In the data rows, zero lies at 4.5, halfway between 4 and 5.
Here is a table of points, one per row:
[5 2 5 4 4 5 2 4 5 5 4 5 5 6 4 3 6 5 5 3 5 5 4 4 3 4 5 5 5 5 5 7]
[4 6 0 2 0 5 6 6 7 4 4 6 4 4 4 4 9 3 7 6 5 5 2 3 6 6 6 1 2 3 7 4]
[3 2 5 6 1 3 4 6 3 5 3 4 4 4 6 5 3 6 5 4 7 4 3 4 7 4 5 6 3 3 4 4]
[3 1 3 2 3 4 1 4 4 4 4 7 3 4 5 4 4 4 3 6 5 4 4 5 8 5 7 7 3 6 5 4]
[4 4 6 6 6 5 8 4 2 2 1 8 4 5 2 2 4 5 4 5 6 7 4 4 3 5 5 7 3 6 6 5]
[3 0 5 5 3 3 5 5 3 5 4 6 4 5 6 6 6 5 6 3 5 8 6 3 2 4 4 5 5 4 5 8]
[5 6 5 4 7 5 0 4 4 5 2 6 5 5 4 6 2 6 5 3 4 6 4 3 5 3 7 6 3 3 4 7]
[4 4 5 5 3 3 5 5 5 4 4 4 5 4 4 4 6 5 4 4 5 5 4 6 5 5 4 5 6 6 5 4]
[5 3 4 5 4 7 3 4 5 5 5 1 7 5 5 6 3 6 6 4 4 3 6 3 6 8 2 6 6 5 6 5]
[2 6 5 0 5 4 2 3 2 3 4 1 5 5 6 1 3 2 3 4 0 4 3 4 3 7 3 2 4 4 5 5]
[4 6 9 2 5 5 6 6 7 9 0 7 7 9 7 6 6 4 2 3 2 3 3 5 9 1 4 4 3 5 8 3]
[5 4 5 3 5 3 5 5 7 3 3 3 7 4 5 6 5 5 7 3 3 5 2 5 2 4 4 5 5 7 5 6]
[5 6 4 5 4 5 3 4 5 5 5 6 4 5 4 5 6 6 5 4 3 4 4 3 4 5 5 2 5 4 5 6]
[2 5 5 3 2 5 6 4 5 5 3 5 3 3 5 4 4 4 4 5 8 4 7 5 5 8 2 3 5 6 5 4]
[6 3 0 5 3 4 4 3 1 0 3 4 4 5 8 4 7 5 4 8 1 5 6 8 5 2 1 6 5 3 7 7]
[4 6 6 4 3 3 5 4 4 5 5 2 4 3 3 3 3 6 6 5 8 6 2 3 7 5 3 5 3 5 3 5]
[4 7 4 5 5 6 7 7 3 3 5 5 3 5 7 4 5 3 6 4 3 7 6 6 5 4 7 5 3 4 3 3]
[6 5 5 6 3 3 4 5 5 8 6 3 3 7 5 7 5 0 3 4 3 4 3 6 5 5 6 5 3 3 4 4]
[2 2 4 5 6 5 8 1 4 1 4 8 8 9 1 2 3 5 3 7 4 2 5 2 6 5 5 2 7 0 1 6]
[5 5 4 4 3 6 5 5 3 5 6 5 4 5 5 3 6 5 4 3 6 4 6 5 5 4 4 4 6 8 5 3]
[3 1 4 5 6 4 5 4 6 7 9 6 8 4 2 3 5 6 7 4 5 5 4 5 5 5 4 1 5 4 5 1]
[3 8 3 6 1 4 4 6 3 6 6 5 5 4 3 5 4 3 1 2 4 5 2 6 4 8 2 3 9 3 5 8]
[6 4 6 5 4 4 4 3 5 4 4 4 4 3 1 3 5 3 2 3 4 2 5 5 5 5 5 6 3 3 6 4]
[5 7 5 5 3 4 6 6 3 2 5 5 5 5 4 2 4 4 5 3 7 4 3 3 5 3 6 5 4 4 5 3]
[2 6 4 1 6 2 3 3 8 2 4 3 4 5 2 9 6 2 4 4 9 2 6 9 6 1 5 5 6 5 2 7]
[5 4 2 3 5 4 3 5 5 5 5 3 7 6 4 3 6 3 6 4 3 5 3 5 4 3 4 5 5 5 4 4]
[1 6 8 3 4 3 4 5 5 3 4 5 7 4 7 7 4 6 7 7 3 7 4 8 4 6 3 6 5 1 6 6]
[6 3 8 8 4 8 4 4 7 4 6 1 6 7 4 6 3 3 1 8 8 6 7 8 4 9 7 3 1 5 9 4]
[4 6 3 6 5 6 6 7 4 4 7 5 5 5 3 7 4 2 2 2 3 7 4 5 5 2 5 6 5 3 2 2]
[9 6 2 5 6 6 3 5 5 6 6 5 5 6 2 3 4 3 6 6 5 6 2 4 4 2 4 6 4 3 5 7]
[3 6 6 6 5 3 3 2 5 4 6 2 2 4 7 3 5 5 4 3 5 7 5 5 3 3 5 1 3 2 1 4]
[5 5 4 6 4 5 5 5 4 5 6 5 4 4 4 7 4 5 5 6 2 2 4 4 5 5 6 4 3 3 5 5]
[6 3 7 5 3 4 5 6 4 4 4 5 3 5 6 5 2 6 6 4 4 1 2 4 4 3 4 5 4 4 3 4]
[3 4 5 6 5 5 4 4 3 5 7 3 6 2 7 5 3 4 6 5 7 2 5 2 5 2 6 4 6 4 6 2]
[8 2 3 1 7 6 5 3 4 3 7 6 5 1 4 9 3 2 4 3 4 8 6 4 7 6 4 2 4 4 3 6]
[4 4 3 6 5 5 3 4 4 4 4 4 5 4 4 5 7 5 6 4 2 5 5 5 4 4 5 3 4 5 4 5]
[4 7 7 6 5 1 5 6 6 3 6 7 3 4 3 4 6 1 7 4 3 0 8 5 4 6 4 6 7 5 4 5]
[4 5 7 7 6 4 4 1 0 9 2 3 4 4 1 7 6 2 9 9 5 7 3 4 8 2 3 2 8 6 5 4]
[4 2 3 1 4 4 7 9 2 9 0 3 6 1 6 6 4 4 1 8 5 2 3 6 0 5 8 2 4 6 1 6]
[3 4 7 4 5 9 3 3 5 2 3 6 6 3 6 4 6 5 3 5 5 4 5 5 3 4 3 3 1 4 3 3]
[3 3 4 5 6 6 7 0 8 5 5 3 0 5 5 5 3 7 3 3 4 3 0 7 3 5 7 6 6 5 4 5]
[9 4 2 2 7 6 5 4 1 6 4 4 4 8 6 4 3 7 7 1 8 4 4 8 6 5 5 4 6 1 6 4]
[4 6 8 7 2 3 4 3 2 4 5 6 6 2 2 4 5 4 1 3 4 4 3 5 2 5 6 4 4 1 8 3]
[9 3 5 7 6 0 3 7 5 3 3 5 5 3 4 5 3 9 2 4 4 5 5 7 6 6 1 0 3 4 2 1]
[3 4 5 7 3 8 7 7 4 4 5 3 1 3 3 4 2 5 1 5 2 4 3 2 6 3 1 5 6 5 2 4]
[5 5 5 4 4 5 5 5 6 4 4 4 7 5 4 5 6 5 5 3 4 5 4 3 3 5 4 4 5 6 4 4]
[5 6 6 3 0 5 1 4 6 4 5 6 4 6 5 4 2 8 5 9 2 7 6 7 3 4 9 7 9 7 2 0]
[7 4 5 5 5 4 3 4 5 4 5 4 6 5 4 4 6 5 7 6 2 0 4 5 4 4 5 5 4 5 4 5]
[4 5 4 5 5 3 6 4 4 4 4 4 6 4 4 5 4 7 5 4 6 6 6 5 5 5 5 5 5 6 5 4]
[3 6 4 4 7 6 4 7 5 3 4 4 2 2 4 6 3 9 3 1 3 4 7 3 7 5 9 3 6 6 9 8]
[5 5 4 5 4 5 5 6 3 3 3 4 4 6 1 6 3 4 6 2 3 5 3 7 2 6 3 5 6 6 6 3]
[5 2 3 4 4 3 5 5 6 6 6 3 2 6 2 5 7 5 4 6 1 8 3 2 6 4 5 4 5 5 4 5]
[8 5 5 4 1 6 8 0 3 6 6 6 5 4 4 6 7 6 6 3 2 4 7 5 4 3 6 5 2 7 2 6]
[3 2 6 6 5 4 1 6 4 4 5 4 4 4 3 3 5 4 3 5 5 4 4 5 5 4 6 4 4 4 5 5]
[5 2 4 5 5 6 4 5 4 6 4 3 5 6 5 2 5 4 6 2 6 6 4 5 3 5 5 6 6 5 5 5]
[6 4 2 6 5 6 3 3 7 2 2 9 4 2 7 9 2 2 4 5 6 3 4 2 1 6 3 5 6 6 7 1]
[9 4 8 3 6 4 4 5 3 5 6 5 4 4 7 4 7 3 4 5 4 4 4 1 5 8 7 8 8 1 3 4]
[5 5 6 3 3 6 5 3 5 5 2 3 6 4 7 4 4 5 4 4 7 4 6 4 4 5 3 4 5 5 4 5]
[5 5 6 5 5 6 3 4 4 4 3 4 5 3 5 4 4 3 6 4 4 3 4 4 5 5 4 5 2 6 4 4]
[4 6 6 0 6 5 4 5 4 6 7 6 0 8 4 5 5 8 3 6 7 3 7 3 0 6 0 4 4 5 6 4]
[2 4 3 3 4 5 5 4 3 6 6 5 5 4 1 5 4 5 5 4 3 4 5 5 4 6 5 6 1 4 3 3]
[3 7 3 6 3 5 2 5 5 5 5 3 4 4 4 5 4 4 6 5 5 3 4 4 6 4 4 5 3 3 2 4]
[6 3 6 2 5 4 7 4 5 4 6 3 6 3 6 2 3 3 2 4 5 6 6 5 7 4 4 6 6 8 5 4]
[5 5 5 5 6 6 4 4 6 4 4 3 6 6 5 5 4 5 6 3 4 6 4 3 4 4 4 4 5 6 3 4]
[4 0 7 3 6 4 6 8 5 1 5 4 2 6 5 5 4 2 8 6 3 5 3 5 5 5 4 3 5 6 5 5]
[4 6 7 6 8 6 7 8 6 4 8 6 5 2 8 3 7 5 4 7 7 4 1 6 6 3 6 4 5 6 5 7]
[6 4 4 5 5 4 5 4 7 7 1 8 2 2 6 2 5 4 6 4 4 7 5 5 7 8 3 6 5 3 2 7]
[6 5 3 6 6 5 6 5 6 5 1 0 1 6 2 4 7 4 5 5 4 4 8 2 3 4 7 5 7 2 5 4]
[5 8 3 3 6 4 7 5 6 4 5 1 6 1 4 5 5 5 5 7 5 4 4 3 5 3 5 7 4 3 6 1]
[5 5 2 5 5 4 3 5 6 4 4 3 4 7 5 3 5 5 5 4 5 5 5 3 4 5 5 3 3 6 3 4]
[7 7 5 6 3 3 6 4 4 3 5 5 5 8 3 5 1 4 4 6 5 5 5 3 4 3 6 6 0 7 5 7]
[3 3 5 4 6 4 4 5 5 5 6 4 5 4 3 6 8 7 2 4 5 6 5 4 3 3 0 9 4 3 5 3]
Along one direction, these points spread out more than along any other. Take the direction at right angles to it along which they spread out most. Then take the direction at right angles to both along which they spread out most. Go by this last direction. Where along it does each point below lie, from 0 to 99? 50 is the average, and the first point above lies past it. One standard deviation of the points above along it is 16.
[5 3 7 3 2 1 5 4 5 2 5 3 6 3 6 4 4 4 3 5 7 6 4 3 4 3 6 4 6 5 6 6] --> 39
[4 4 4 5 5 2 6 4 8 8 5 6 3 1 4 0 0 3 7 4 2 4 8 7 2 1 3 3 4 3 7 6] --> 55
[7 6 3 6 5 6 1 4 6 6 4 5 5 5 5 2 4 4 2 5 6 4 4 5 6 3 3 3 6 7 3 6] --> 47
[4 5 3 7 4 5 4 5 4 4 3 3 6 4 5 4 4 6 5 3 6 3 4 4 7 4 4 5 5 6 3 3] --> 46
[3 5 2 6 7 4 4 6 5 7 7 4 6 6 5 3 5 6 5 8 4 5 5 5 5 7 4 6 3 6 3 6] --> 48
[5 6 6 3 5 5 6 4 5 5 4 5 5 3 4 4 4 5 4 5 4 5 4 5 4 7 3 6 4 4 5 4] --> 55
[2 6 3 6 8 0 5 2 1 5 5 5 4 6 8 5 5 4 3 4 5 4 4 2 3 8 6 5 3 9 6 4] --> 51
[5 5 4 6 6 6 5 4 3 4 4 5 3 5 5 4 6 4 4 4 5 5 6 7 4 4 5 4 4 4 4 4] --> 54
[4 5 4 5 4 4 4 3 4 6 6 5 5 5 6 6 4 4 2 5 5 4 6 4 5 3 4 4 5 3 6 5] --> 54
[3 2 6 6 4 5 5 5 8 5 2 3 4 7 6 5 4 3 6 3 5 7 5 3 3 5 4 5 5 4 4 4] --> 47
[3 5 4 5 5 5 4 6 3 4 5 4 5 5 4 4 5 3 5 3 4 4 5 6 5 5 6 5 3 4 3 2] --> 50
